K_65: [131 153 149 133 129]
K_933: [143 155 145 146 109]
K_134: [108 107 179 110 155]
K_112: [128 146 123 143  92]
K_832: [163 205 140 158  43]
K_584: [151 184 144 151  68]
K_889: [145 172 147 143  86]
K_732: [132 144 127 150  98]
K_790: [152 183 148 160  69]
K_437: [119 124 133 120 127]
K_270: [143 105 145 146 104]
miss K_112: [143  92 128 146]
[123]
miss K_933: [146 109 143 145]
[155]
miss K_270: [105 145 146 143]
[104]
miss K_584: [151  68 151 144]
[184]
miss K_270: [104 146 105 145]
[143]
miss K_134: [179 107 110 155]
[108]

K_299: [110  81 212 215 144 109 187]
K_270: [159 112 134 113 119 118 139]
K_933: [103 150 110 142 160 137 110]
K_134: [122 148 115 128 158 131 118]
miss K_299: [ 81 187 212 109 215 144]
[110]
miss K_270: [159 112 139 113 134 119]
[118]
miss K_270: [118 112 113 134 159 139]
[119]
miss K_270: [134 159 119 118 112 139]
[113]
miss K_933: [103 110 160 110 150 137]
[142]

K_112: [119 127 118 139 129 130 136 135 126 139 137 119]
K_889: [162 160  89 102 158 163 151 115 140  51 167 205]
K_732: [127 128 127 129 128 128 129 128 127 129 129 127]
K_437: [114 111 121 152 143 133 149 154 143 162 158 102]
K_584: [146 126 117 120 141 132 129 127 136  90 137 155]
K_134: [159 153  93  94 155 156 146 197 140  57 161 196]
K_832: [124 129 122 134 127 130 132 129 125 133 131 124]
miss K_134: [153 197  94  57 196 161 156 146 155 159 140]
[93]
miss K_134: [ 93  94 197 156 155 153 140 146  57 159 161]
[196]
miss K_889: [115 160 158 205  51 163 102 167  89 140 162]
[151]
miss K_134: [146 156  94  57 140 159 155 153 197 196  93]
[161]
miss K_134: [153 156 155 161 197  94  57 140  93 146 159]
[196]

K_299: [166  79 204 122 156]
K_732: [ 78 136  80  79 108]
K_437: [ 78 108 129 107 146]
K_65: [126 109 144 198 171]
K_134: [ 46 105  93 138 146]
K_832: [ 46  67  37 174  38]
K_790: [162  81 172 110 171]
K_889: [126 109 144 198  96]
K_933: [ 92  78 132 165 128]
miss K_790: [172 162  81 110]
[171]
miss K_732: [136  78  80 108]
[79]
miss K_832: [ 67  38  46 174]
[37]
miss K_437: [129 108  78 146]
[107]
miss K_732: [136  80 108  79]
[78]
miss K_299: [166 156 204 122]
[79]
miss K_790: [ 81 172 162 171]
[110]

K_933: [ 97 188  98 200 181 143]
K_732: [162 163  98  85 136  90]
K_790: [162  98  98  85 136 133]
miss K_933: [200 181 143 188  97]
[98]
miss K_732: [ 85 136  98  90 163]
[162]
miss K_790: [ 98  98 162  85 136]
[133]
miss K_933: [ 98 143 181  97 188]
[200]

K_299: [ 95 133 152  86 171 130 141  95 107 123 113  95 134 107 105 106 133 108
 183 179 107 172 125 141 105 106 142]
K_732: [121 131 101 199 137 102 104 156 155 117 150 154  98 102 155 118 123 148
 139 133 141 172 125 141 105  94 142]
K_112: [121 110 127 131 171  95 144 115 108  99 183 116 149 112 171 140 114 174
 164 160 117 130 184 139 195 119 178]
K_790: [121 131 101 199 137 102 104 156 155 117 150 154 130 147 155 118 123 148
 139 133 141 100 216  97 214 163 213]
K_832: [121 131 101 199 137 102 104 156 155 117 150 154  98 101  73 102 145  81
 121 121 140 145  84 118 141 155  96]
miss K_732: [155 139 101 154 148 133 105 137 104 121 156 102 118 123 172 117 141 150
 131  98 199  94 141 155 102 125]
[142]
miss K_832: [101 117 141 131 137 121 102 199 156  96 118 145 155 101 154 121 102  81
 121  84 155 104 145  98 150  73]
[140]
miss K_790: [148 141 133 102 100 150 156  97 117 163 121 118 137 216 199 155 154 123
 214 139 130 104 155 101 131 147]
[213]
miss K_299: [134 142  86 171 130 105 172 106 108  95 123 105 107 179 141 113 106 152
 107 183 107 141  95 133  95 133]
[125]
miss K_732: [156  94 150 102 141 155 123 141 105 137 121 142 118 139 133 148 131 125
 155 117 172 104  98 199 102 154]
[101]
miss K_790: [101 154 216 102 123 214 100 141 163 213 104 155 148  97 199 155 150 118
 139 147 156 130 121 117 137 133]
[131]
miss K_112: [174 117 130 149 139 121 115 183 112  95 178 131 160 195 144 140 108 119
 184 110 164  99 116 114 171 171]
[127]

K_584: [ 68 109 154 168 167 124 143 142]
K_299: [ 68 109 145 168 167 124 143 144]
K_832: [ 68 109 154 168 167 124 168 135]
miss K_299: [124 144 143  68 145 167 109]
[168]
miss K_832: [168 109 154 167 168 124 135]
[68]
miss K_584: [154  68 143 167 168 142 124]
[109]
miss K_832: [124 154 135 109 168  68 168]
[167]
miss K_299: [143 168 145 124 167 109  68]
[144]

K_790: [ 79  75  59  57  77  86  60  80 110  54]
K_933: [ 81  74  52  55  82  96  59  83 107  51]
K_299: [ 79  75  59  57  77  79  60  80 110  54]
K_584: [175 184 200 201 169 169 199 170 143 199]
K_112: [ 75  72  51  51  80  92  59  80 105  58]
K_270: [178 192 205 206 176 170 205 177 157 204]
K_732: [175 184 200 201 169 185  58  88 115  56]
K_65: [75 72 74 51 80 88 59 80 52 58]
miss K_65: [51 75 59 72 52 88 58 80 80]
[74]
miss K_270: [157 206 177 204 205 192 170 176 205]
[178]
miss K_584: [184 143 175 169 199 199 201 169 170]
[200]
miss K_299: [ 75  57  59  77  54  79  79  60 110]
[80]
miss K_732: [201  58  56  88 175 169 185 200 115]
[184]
miss K_65: [51 59 52 80 88 72 58 74 80]
[75]

K_889: [189 206 200 138 205 129 210]
K_790: [ 44  67 173 109 188 137 116]
K_112: [ 49 172 159  51 133 183 173]
K_299: [132  74  75 167 163 162 206]
K_933: [ 69 178  75 167 163 162 206]
K_832: [ 96 127  88 138 129 128 102]
K_732: [ 96 127  88 126 129 128 102]
miss K_112: [ 49  51 159 172 133 183]
[173]
miss K_299: [ 75 163 167 206 132  74]
[162]
miss K_299: [ 74 162 163 206 132 167]
[75]
miss K_732: [ 88 129 126  96 102 128]
[127]
miss K_889: [189 210 205 138 129 200]
[206]
miss K_790: [116 109  67 137  44 173]
[188]

K_889: [143 147 150 115]
K_65: [ 70 122  71 135]
K_134: [ 96 184  78 125]
K_790: [82 85 91 90]
K_832: [ 61 136  99 100]
K_437: [120 179 147 107]
K_732: [ 47 163 124  90]
miss K_65: [122  70 135]
[71]
miss K_832: [100 136  61]
[99]
miss K_790: [85 82 90]
[91]
miss K_889: [115 143 147]
[150]
miss K_889: [143 115 147]
[150]
miss K_832: [ 99 136  61]
[100]

K_299: [208 103 156 129 109 119 103 100 180 142 214 121 148 181 116 142 113 163
 152 162  58 188 152 165 107 106  85 112 111 131 103 186  51  98 159 118
  46 197 141  64  86 105  98 150  93 131 121 113]
K_790: [117 125  90 141  74 139 141 135 112 105 138 150 156 128 111 136  98 151
 117 115 118  81 120 117 148 142 157 132 123 132  92 105 152 140 135 121
 152 112 146 117 159 118 134 135  90 133 132 145]
K_832: [105 122 115  97 142 129 130 104 109  94 121 131 160 139 159 165 127 133
 135  91 118 122 132 105 127 126  94 128 138 164 124  80 148 165 131 148
 155 110 157 140 128  92 131  88 166 116 167  97]
miss K_790: [152 105  98  90 117 135 125 120 134 145 152  74 156  81 133 136  92 157
 140 123 135 112 135 117 121 128 132 150 146 132 105 141 139 159 142 118
 112 115  90 132 148 141 117 118 138 111 117]
[151]
miss K_299: [ 64 103 131  93 163 103 113 156 119 148 100 214  98 113 159 208  46 180
 118  51 188 109 107 152 121  58 103 121 152 116 181 150 165 106 111 105
 197  98  86 141 131 142 186 129 112 142 162]
[85]
miss K_299: [165  46  98 116 159 141 103 107 186  85 131 214  93 152 163 111  98  58
 121 156 103 142 109 152 148 208 131 105 103 100  51  64  86 162 113 142
 197 113 150 106 181 129 119 118 180 121 112]
[188]
miss K_790: [156 123 152 141 142 112 117 139 132 141 145 136 121 117 112 135 138 140
 135  81  90 133 134 118 135  90 118 125 120 151 105 111  98 117 132 128
 152 159 117  74 150 105 148 115 132  92 157]
[146]
miss K_299: [165 142 181 121 152  85 100 197 103 188 103 129 180 131  98 113  93  58
 119 109 208 112  51 142 148 159 214 105  46 113 186 163  64 131 152 121
  98 150 107 106 116  86 141 118 162 156 103]
[111]
miss K_790: [ 74 115 138 112 135 135 132 132 135  90 141 132  81 105  92  90 117 120
 123 125 118 142 117 105 152 146 150 111 140 136 152 156 117 134 112 159
 128 148 121 139 118 145 141 117 157 151  98]
[133]
miss K_832: [148  88 105 131 128 155 166 160 165 118 148 127  94 116 124 105  97 131
  97 129 139 138 165 115  94 109  92 140 135 110 157  80 130 131 133 126
 104 142 128 122 167 132 122  91 164 159 127]
[121]

K_889: [124 129 122 151 124 118 105 121 139 105 111 134 134 130 143 160 152 131
 119 149 123 132 113 124 133 105 126]
K_270: [126 178 164 120 152  96 100  92  91  98 115 140 123 129 100 110 117 143
 105 115 117 123 140 152 124 128 125]
K_584: [139  82  37 125 104 174 163 160 184 181 145  91 124 108 160 148 125 129
 150 135 134 133 135 104 138 157 130]
miss K_889: [105 123 139 160 130 121 143 119 132 126 134 129 122 124 111 131 152 124
 105 151 113 105 124 149 118 134]
[133]
miss K_889: [121 118 124 149 134 113 124 124 105 105 143 119 151 132 131 123 122 129
 130 126 133 105 139 160 111 134]
[152]
miss K_270: [123  91 152 115 115 140 124 105 152 100  98 123  92  96 164 120 110 100
 143 178 117 117 125 128 129 140]
[126]

K_437: [117 133  87 114 133  87  86  92 134 125  72]
K_832: [116 108 116  90 137 118 215 203 109 156 119]
K_134: [161  80  83 176  82 208 151 146  81 117 191]
K_65: [ 98 125 164 126 112 155 123 122 129  83 201]
K_112: [125 110 120 115 124 121 151 149 112 138 134]
K_889: [158 108 140 161 106 160  87  91 107 129  84]
K_270: [105 149  62  82 156  65 127 127 148 128  90]
K_933: [123 137  71 102 145  75 110 112 135 147  66]
miss K_889: [107  84 158  87 140 160 129 108 106  91]
[161]
miss K_832: [203 156 116  90 109 116 215 137 119 118]
[108]
miss K_134: [191 176  83 146  80 161 117 151  81 208]
[82]
miss K_270: [ 82  65 148 105 156 127  62  90 127 128]
[149]
miss K_832: [156 109 119 203  90 116 108 137 215 116]
[118]
miss K_832: [137 203 108 119 215  90 116 156 116 118]
[109]

K_732: [133 107  50 126 112  44  85 109 150  47 169  71 161 135 112 160 136 193]
K_889: [138 162 115 185 100 134 162  74 142 132  83 154  93 139 151 128 146 138]
K_65: [136 110  66 140  93  82  77 150 182  74 149 112 123 137 116 154 149 148]
K_299: [123 152 129 152 126 109 160  86 107 150  98 126 100 140 100 163 133 159]
K_832: [130 137 128 129 131 167 120 129 164 128 118  91 129  93 153  56 132 113]
K_437: [136 167 109 142 127 120 105 157 171 113 135 175 124 138 132 150 127 127]
K_134: [121 160 123 152 122 169 124 123 129  75 125  86 147  87 152  86 111 132]
K_790: [ 96 161 123 145 154 154 172 123 121 131 130  90 101  72 194  61 143 127]
K_270: [124 144 158 147  84 187 106 152 157 126 115  94 121  82 142  80 130 104]
miss K_732: [169 161 193  47 133 136 107 109  50  44 160 126  85  71 112 150 112]
[135]
miss K_732: [126 136  44 135 107 150 193 112  71 161  85 112 160  50  47 133 169]
[109]
miss K_134: [ 75  86 111  87  86 121 132 123 124 152 125 169 160 152 147 122 123]
[129]
miss K_832: [118 153 167  56  91 120 113 137 130  93 164 128 128 129 131 129 129]
[132]
miss K_134: [160 129 147 152 124 152  75 169 121 123 111 122  86 132 125  86 123]
[87]

K_732: [124 189 119 125 125]
K_112: [105 158 103 141 157]
K_65: [ 33 195  37 207  82]
K_437: [ 87 189  86 189  56]
miss K_112: [105 157 158 103]
[141]
miss K_112: [141 157 103 105]
[158]

K_732: [120 131 109 134  85  90 149 128 110 175  97 125 114 115 140 122 143 133
 153 148 142  93 105 100 124 144 133 156 111 165 132]
K_437: [125 124  96 143 162 206 131 125 150  88 133 139 139  91 136 120 109 124
 124 132 115 146 148 146 114 110 136 127 146 139 121]
K_134: [115 136  93  88 103 123 120 126 109 162 119 135 106 115 150 109 134 141
 139 156 150 119 126 115 128 157 135 155  78 170 115]
K_889: [123 134 137 111  80  67 135 125 122 164 123 116 108 162 132 125 141 146
 141 123 141  94 111 104 137 158 111 134  94 137 130]
K_299: [133 124 105 157 166 176 149 108 158  78 116 129 143  97 127 119 130 112
 104 124 119 149 151 142 118  98 140 113 158 132 123]
K_790: [134 118 136 154 173 176 122 139 131  94 140 140 151 101 124 134 109 105
 121 126 115 161 139 120 121  97 142 117 174 107 127]
K_65: [132 118 152 164 158  93 124 150 135  94 158 140 149 120 128 138  94 114
 139 111 110 143 128 145 118 107 129 115 179  95 135]
K_933: [126 124 161 170 120  93 160 124 150  88 151 128 127 152 146 112 114 108
 131  93 142 121 123 114 123 131 119  98 168 103 117]
K_584: [140 124 160 146 162 144 121 129 148  83 154 127 147 147 111 139 116 117
 107  98 113 152 140 147 131 107 120  94 164  83 131]
K_270: [136 121 124 170 166 161 148 121 142  86 120 134 148  94 130 124 124  98
 113 125 122 152 139 140 118  93 146 114 179 119 124]
miss K_299: [140 158  97 129  98 151 113 176 149 108 118 143 166 149 158 142  78 124
 157 119 119 130 124 127 133 116 123 132 104 105]
[112]
miss K_790: [173  94 136 151 101 142 174 121  97 134 115 109 122 126 139 117 139 127
 140 120 140 154 176 134 131 121 118 107 161 124]
[105]
miss K_889: [ 67 123 134 141 162 108 111 137 130 164 111 135 122 146 141 141 125 125
 158  94 123 137  94 104 137 132 116 111 123 134]
[80]

K_790: [157  65 141 172  56 173 122 134 121 176 144 108 140  91]
K_832: [143 144 124 177 178 125 105 124 145  86 156 160 103  47]
K_437: [134 152  83 110 157  83 109 112 144  56 158 163  94 129]
K_134: [136 148 128 173 179  98 111 124 142  91 149 157 107  60]
K_889: [134 152  83 162 157  83 109 112 144  56 158 163  94 129]
K_933: [135 107 168 174 134 145  67 133 150  86 141 112 100  72]
K_732: [125 117 132 121 118 120  68 113 151  42 156 123  81 128]
K_65: [150 160  68  94 177 121 129 164 140 132  94 133 149 197]
miss K_933: [150  72 135 141 145 168 174  67 112 107 133 100  86]
[134]
miss K_437: [158 157 163  83 144  94 109  83 112 134 129 152  56]
[110]
miss K_437: [109 129 144  56 163 134  83  83 158 152 112 110  94]
[157]
miss K_933: [141 145 135 112 134 174  67 107 168 100 133 150  86]
[72]
miss K_790: [121 172 141 157 140 176 134 108 122  91  56  65 144]
[173]
miss K_832: [103  47 178 125 156 105 144 143 145 124 177 124  86]
[160]
miss K_933: [107 168 134 145  72 133  86 100 150 135  67 112 141]
[174]

K_790: [ 93 131 134  56 129 160 137 113 122 118 137  90 116 179 117 133 146 129
 136 113 102 132 128  99 116 164 127]
K_732: [131  75 158 230 200 118 110 150 105 116 100 163 130 109 156 120 105 140
 183 158 117 139  57  96 115 106 153]
K_437: [133  86 186 106 135 129 163 142 124  95 155  93 112 160 110 144 135 119
 108 155 124 124 143 139 116 158 152]
K_270: [154 102 142 221 159 103 116 147 122 127 112 166 136  95 140 124 107 128
 144 153 141 129 101 137 130  96 141]
K_584: [117 101 174  63 126 145 181 129 126  97 157  76 110 180 106 143 144 120
 111 139 114 126 148 129 114 173 144]
miss K_584: [174  63 157 148 117 144  76 143 129 111 139 173 120 145 101 129 144 126
 126 106 110 181 114 126 114  97]
[180]
miss K_790: [137 136 164 133 132 122  99 137 127 116 131 113 146 179 113 129 160  90
  56  93 129 117 128 118 116 134]
[102]
miss K_584: [101 129 106 174 126 139 114 117 144  76 144 114 120 143  63 180 129 181
 110 173 157 126 148 145 126  97]
[111]
miss K_270: [147 102 101 140 112 107 127 141 103 137  95 221 122 142 144 141 128 154
 116 136  96 129 130 166 124 159]
[153]
miss K_270: [129 127 122  95 130 147 142 140 137 128 153 221 103 141 144 107 154 101
 124 116 166 141 102 136 112 159]
[96]
miss K_790: [116 179 160 122 117 102 129 146  99 116 131 133 136 118 137  56 113 132
 164 113 137 127  90 134 129  93]
[128]
miss K_437: [129 124 152 112 108 124 186 143 144 135 110  95 158 106 160 124  93 163
 155  86 139 142 133 155 135 119]
[116]

